In the rows, 128 means zero.
Where one turn sends some rows of the set: a few examples, then the rows asked
Q_32: [109 121 132 119 130 121 113 133 119 171 137 117 122 153 133]
Q_95: [149 163 144 110 118 148 160 114 126 124 135 116 150 141 143]
Q_834: [148 168 106  98 146 118  99 140 118 149 111 128 115 130 132]
Q_33: [104 124 150 132 102 114 106 123 121 142 128 113 120 134 161]
Q_735: [128 109 150 129 116 116 106 136 146 112 123 127 155 111 154]
Q_997: [151 102 130 113 102 124 116 133 127 133 103 121 116 113 109]
Q_516: [175 154 130 126 126 135 126 145 107 150 124 130 121 164 144]
Q_768: [181 165 123 123 131 140 143 133 109 116 116 118 135 132 137]
Q_398: [147 156 102  94 135 128  98 145 106 138 128 117 119 127 122]
Q_423: [102 127 148 134 108 113 108 120 125 147 123 118 118 136 165]
Q_943: [120 101 138 133 127 130 112 128 149 125 130 135 153 116 164]
Q_960: [119 129 146 112 114 106 104 143 114 152 133 105 125 147 118]
Q_650: [178 167 120 128 144 143 148 125 117 130 109 128 131 136 147]
Q_161: [148 169 144 113 126 145 162 110 132 132 128 122 147 143 149]
Q_23: [128 123 125  98 139 127 125  92 141 133  91 114 156 118 146]
Q_526: [143 167 143 115 152 126 111 126 129 119 114 171 143 127 149]
Q_312: [134 150 105 127 158 117 121 114 132 115 125 122 113 153 170]
Q_40: [151 115 131 120 123 116 121 124 145 155  81 138 110 118 126]
Q_297: [136 120 126 130 132 130 131 110 175 143 117 151 117 131 133]
Q_53: [140 153  93  99 149 137 104 136 113 155 128 129 116 133 136]
Q_24: [126 115 147 134 130 113 111 130 158 127 111 138 150 115 166]
Q_821: [143 108 153 107 135 129 138 111 106 122 107 159 114 114 151]
Q_525: [136 137 105 119 139 124 116 122 115  96 146 105 119 148 154]
Q_672: [118 140 147 119 131  99 109 135 129 170 113 119 120 152 133]
Q_639: [150 131 143 119 109 108 118 125 167 116 110 134 121 120 114]
Q_616: [127 114 121  95 132 135 125  95 132 126 105 108 159 116 141]
Q_421: [137 104 124 120 109 140 125 120 155 118 143 132 124 124 115]
Q_722: [176 153 130 125 123 133 125 147 104 147 126 127 122 165 141]
Q_183: [145 153 143 108 130 133 105 136 111  96 136 153 149 119 131]
Q_692: [151 172 150 111 120 139 159 115 131 124 124 118 148 140 144]
Q_177: [105 129 153 133 104 108 105 123 124 141 121 115 119 134 161]
Q_612: [175 155 112 126 139 155 149 126 108 124 127 123 133 136 143]
Q_170: [140  93 114 120 122 143 127 121 133 156 110 135 112 122 125]
Q_316: [132 123 130  93 129 122 121  98 136 120  94 106 158 113 138]
Q_367: [175 151 128 125 124 136 126 146 104 149 129 128 121 165 144]
Q_613: [144 106 154 104 130 130 136 113 101 116 111 154 116 112 147]
Q_47: [132 143 125 116 149 155 116 124 116 118 145 167 146 129 148]
Q_652: [146 111 157 105 132 124 136 114 105 117 104 156 115 113 148]
Q_785: [146 158 121 119 141  99 111 126 127  94 118 109 116 145 154]

Q_170 moves to Q_997
Q_616 moves to Q_316
Q_768 moves to Q_650
Now these:
Q_735 moves to Q_24
Q_613 moves to Q_652
Q_312 moves to Q_525
Q_516 moves to Q_367
Q_297 moves to Q_421
Q_47 moves to Q_183
Q_692 moves to Q_161
Q_834 moves to Q_53
Q_32 moves to Q_960
Q_177 moves to Q_423

Where one turn sends some rows of the set: a few examples, then the rows asked
Q_245: [131 129 124 139 109 127 122 150 112 125 118 108 122 139 116 128 135 116
 113  38 134 150 119  86 123 121 147 130  96 110 138 129 125 122 142 135]
Q_495: [131 132 125 120 119 106 118 144 131 121 127 135 117 122 123 153 139 119
  97  46 129 146 120  85 129 127 142 110  95 124 151 118 152 129 143 147]
Q_452: [118 135 128 133 117 104 122 160 126 113 110 104 108 123 141 141 123 119
 101  65 139 161 133  75 125 127 144 123  93 114 146 136 147 103 123 138]
Q_315: [144 122 133 122 121 105  83 150 156 163 120 118 122 118 112 124  90  94
 109  98 129 147  88 103  76 157 141 115  99 154 144 136 153 110 117 124]
Q_564: [139 103 129 127 147  91  86 121 140 120 105 103 133 144 115 175  96 114
 138 103 135 157 127 108 171 112 146 162 133 130 142 149 122 122 121 128]
Q_151: [144 130 132 119 158  84  97 143  90 133 122 115 126 126 120 148  81 114
 148 156 120 179 128 108  91 140 136 131 105 132 149 134 142 118 125 111]
Q_437: [142 121 133 134 114 123  81 152 147 170 118 104 128 124 109 107  86  95
 116  88 122 144  82  99  76 151 148 129  94 146 139 131 132 105 122 124]
Q_16: [133 128 126 135 147  90 117 176 136 108 130 113 131 132 121 133  65 120
 141 129 121 108 168 107 113 125 144 138 134 128 143 128 132 125 110 145]
Q_481: [155 132 133 107 160  78  97 132  99 140 135 143 128 122 109 157  94 113
 140 146 114 166 123 118  92 144 136 119 109 142 152 124 154 137 136 114]
Q_904: [146 125 124 137 133 112 112 161 135 115 135 121 143 137 105 120  73 121
 142 105 118  91 158 116 113 122 149 146 136 122 131 116 113 147 125 152]
Q_748: [143 105 122 119 158  93  79 112 153 129 120 121 126 141 115 173  97 119
 145  92 122 145 120 102 177 117 144 155 122 130 140 124 134 131 142 144]
Q_464: [163 130 127 112 148  97  87 120 105 145 141 152 143 122 102 145  91 116
 140 132 113 155 119 121  91 139 136 127 107 142 135 105 138 161 157 131]
Q_182: [132 128 112 141 161 100 114 171 124 118 137 113 128 148 115 119  71 128
 170 111 112  95 157 102 125 132 142 142 115 111 155 120 129 102 118 142]
Q_874: [142 123 131 129 124 119  85 155 140 167 117  99 125 129 112 114  89  98
 124  88 127 146  77 100  73 152 142 124  97 140 142 141 140  92 113 116]
Q_175: [137 125 130 127 129 112  81 155 152 169 121 110 120 124 114 120  87 100
 117  93 123 147  83  98  81 158 143 115  92 147 150 137 152  90 115 122]
Q_653: [124 133 120 140 116 120 119 155 114 121 112  98 113 134 131 133 127 120
 116  48 132 156 124  74 131 125 146 131  84 100 147 133 137 102 131 139]
Q_263: [155 122 122 136 143 122  89 128  75 149 125 110 140 139  99 116  89 116
 165 122 114 160 111 111  90 133 137 145  98 117 134 116 107 126 151 116]
Q_789: [148 102 121 128 159 108  86 116 128 128 115 111 135 160  98 166 108 122
 158  80 131 142 109 111 179 115 144 156 123 124 143 138 114 118 131 124]
Q_518: [146 125 125 141 145 110 123 168 110 121 131 106 145 154  94 117  87 122
 164  95 125  92 150 125 112 124 144 140 130 123 148 132 112 120 116 127]
Q_500: [149 122 133 119 120 115  86 150 154 170 126 123 129 121 103 123  98  95
 112  85 126 138  78 110  76 157 142 111  99 158 144 137 145 111 123 122]
Q_778: [142 130 127 121 156  89 126 173 127 114 139 127 136 140 100 144  88 120
 148 110 127  89 154 128 116 126 141 120 135 138 158 133 141 127 108 128]
Q_172: [141 104 119 130 158  98  76 117 143 127 110 106 124 147 119 163  90 120
 154  97 124 153 119  94 178 117 148 161 117 121 140 137 123 114 136 142]
Q_106: [135 130 127 130 104 117 119 143 130 120 118 126 126 125 119 139 134 118
  98  42 133 146 119  84 126 126 147 127 101 120 137 115 136 140 147 150]
Q_300: [146 108 125 115 163  89  86 118 136 129 114 119 128 155 105 181 110 121
 151  89 131 145 118 111 181 116 142 148 127 133 153 143 137 118 128 123]
Q_58: [144 125 125 135 149 104  89 141  81 140 121 102 127 135 118 126  79 119
 163 145 114 179 123 102  96 137 139 145  93 120 141 127 125 113 136 115]
Q_38: [149 102 131 124 142 101  83 110 142 124 111 112 139 148 103 169 102 114
 139  90 134 148 119 114 169 113 147 162 135 131 135 137 113 138 135 134]
Q_244: [149 130 116 128 157  98 112 159 137 124 150 142 132 140 104 131  86 127
 157  98 110  83 154 116 120 130 143 125 121 130 150 107 137 133 133 153]
Q_394: [168 125 130 126 132 116  91 121  89 145 131 132 150 135  94 128  90 112
 150 117 115 154 111 123  88 132 138 140 110 130 124 107 112 159 156 124]
Q_736: [127 137 132 120 121  99 125 155 128 116 120 119 114 124 129 158 140 116
  97  61 139 158 127  86 125 126 145 110  97 124 151 137 154 115 126 132]
Q_594: [143 123 128 128 119 121  80 146 150 169 128 118 130 126 106 112  94  97
 120  81 121 134  76 100  77 158 146 118  94 147 141 130 140 110 128 128]

Q_653 moves to Q_452
Q_300 moves to Q_748
Q_58 moves to Q_151
Now these:
Q_518 moves to Q_182
Q_315 moves to Q_500

